(in the rows, 128 means zero)
A single turn carries every row of the set below to another of its rows. Some are shown first; where does it send the rows asked next?
befi: [130 107 126 150 123 143 135 147 104 144 122 142 147 120  94 134 124 114
 122 134 154 119 115 119 154 102]
Fopi: [139 109 139 135 131 132 157 133 118 140 132 126 129 116 123 119 142 139
 130 174 123 126 120 143 135 106]
sefu: [152 141 138 116 114 132 132 155 100 105 125 126 125 118 113 139 112 116
 117 151 138 125 137 121 137 116]
Kezim: [102 109 130 136 119 128 141 132 107  99 133 115 160 113  88 136 130 131
 139 152 140 121 118 110 157 121]
taku: [135 108 125 121 108 145 142 142  89 120 119 130 112 105  89 140 128 119
 128 152 137 137 155 113 141  92]
rese: [138 131 103 121 116 144 168 121 105 114 126 138 149 126  85 157 148 132
 121 152 121 127 132 114 146 113]
Pirub: [143 113 128 113 118 106 150 114 125 117 133 136 122 112 105 165 130 117
 120 156 150 136 119 139 143  99]
dosi: [130 119 151 115 144 141 139 133 111 122  98 112 143 108 111 142 143 132
 112 159 169 118 122 124 131  88]
ges: [124  95 127 151 143 142 130 121 113 106 143 119 144 134  99 135 137 119
  98 152 150 136 141 124 134  94]
Zodul: [129 100 125 113 103 135 122 139 125 120 117 114 146 136 119 136 124 128
 112 136 152 121 121 135 141  94]
kido: [113  97 139 122 156 116 124 138  93 109 133 120 126 124 120 152 141 132
 122 165 130 113 122 113 143 114]
guto: [147 114 149 135 141 135 141 149 107 112 113  99 143 110 102 123 127 135
 108 172 127 103 145 133 144 109]
Zurub: [131 121 117 120 126 111 150 147 109 134 108 116 153 109 101 121 137 144
 127 138 143  97 126 137 138  92]
taf: [140  84 128 124 150 140 139 126  81 137 134 122 155 103 105 145 156 124
 112 159 132 120 114 114 140 106]
Dorem: [155 111 131 130 134 115 147 140 117 148 133 129 131 106 119 124 152 129
 127 161 126 127 132 134 155  90]
bime: [131 116 121  96 123 113 148 131 105 109 113 124 118 100 101 139 124 126
 107 175 140  98 138 129 139  90]
loveb: [141 106 126 145 124 146 147 101 110 111 126 118 155 126  82 151 150 113
 113 147 131 137 138 120 146 102]
fef: [140 101 136 121  95 127 164 156 113 118 132 113 158 133  95 137 146 135
 103 141 144 124 132 129 125  96]
zige: [152 116 126 116 127 135 151 148 108  89 157 115 143 135 105 139 130 121
 122 164 123 109 118 137 149 102]
Zok: [143 121 123 120 134 130 133 126  95 106 112 147 149 128 101 152 159 111
  93 173 162 121 134 125 142  93]
nolam: [120 113 123  93 136 142 161 144 109 111 112 104 153 119  84 135 147 143
 107 161 132 116 137 110 143 104]
mafo: [122 115 130 118 131 121 136 147 110 103 141 122 170 111  85 146 132 125
 133 154 133 124 138 105 169 114]
Tudi: [124 122 136 131 129 126 140 111  94 108 121 115 145  88  80 124 138 130
 109 138 147 112 142 118 138  98]
valef: [145  91 121 111 137 125 159 125  74 117 137 135 140 101 101 136 152 130
 122 160 124 112 109 121 139 114]
Pinok: [130 110 136 104 112 157 142 130 108 108 138 114 147 124 107 151 145 147
 129 147 144 134 133 134 129  77]
kupu: [134 115 127 126 135 146 143 132 127 125 120 126 120 116 119 170 136 126
 112 172 153 141 119 122 148 114]
sud: [146  96 135 123 106 107 143 127 116 116 132 147 128 118  82 131 130 116
 130 153 143 127 118 125 132  80]
Gek: [138  97 134 142 133 111 129 130  97 119 114 141 161 118 106 132 143 119
 119 161 131 101 122 103 115 110]
levu: [141 120 112 145 117 145 142 153 101 108 137 126 138 103 108 130 139 123
 105 147 148 120 161 124 126 115]
nal: [148 109 123 144 123 122 144 151 134 101 134 118 148 134 103 156 139 127
 130 169 123 108 140 144 148 114]
rebe: [123 121 118 121 117 126 148 122  90 109 112 138 139 137  97 150 148 114
  98 182 153 116 116 129 123  98]
sapug: [147 104 123 123 134 115 135 144 102 103 121 134 160 125 117 140 159 133
 116 170 122  95 119  99 130 107]
Boz: [135 130 117 115 117 118 170 154  97 111 136 150 133 133  90 144 141 143
 111 148 138 128 123 107 144 101]
pude: [139 122 121 129 138 165 129 152 123 115 137 129 134 121 116 148 145 137
 121 180 142 127 122 108 133  96]
Porat: [138 123 129 162 115 119 143 151 121 134 116 134 148 122  95 155 137 126
 137 146 143 113 128 131 142 113]
Gomo: [118  97 144 112 146  98 131 136  92 121 126 145 136 119 108 151 140 137
 126 144 139 113 119 117 146 107]

Fopi moves to Zok
Pirub moves to rese
taku moves to fef
Where do these go?
dosi moves to Tudi
Gek moves to Gomo
befi moves to sud

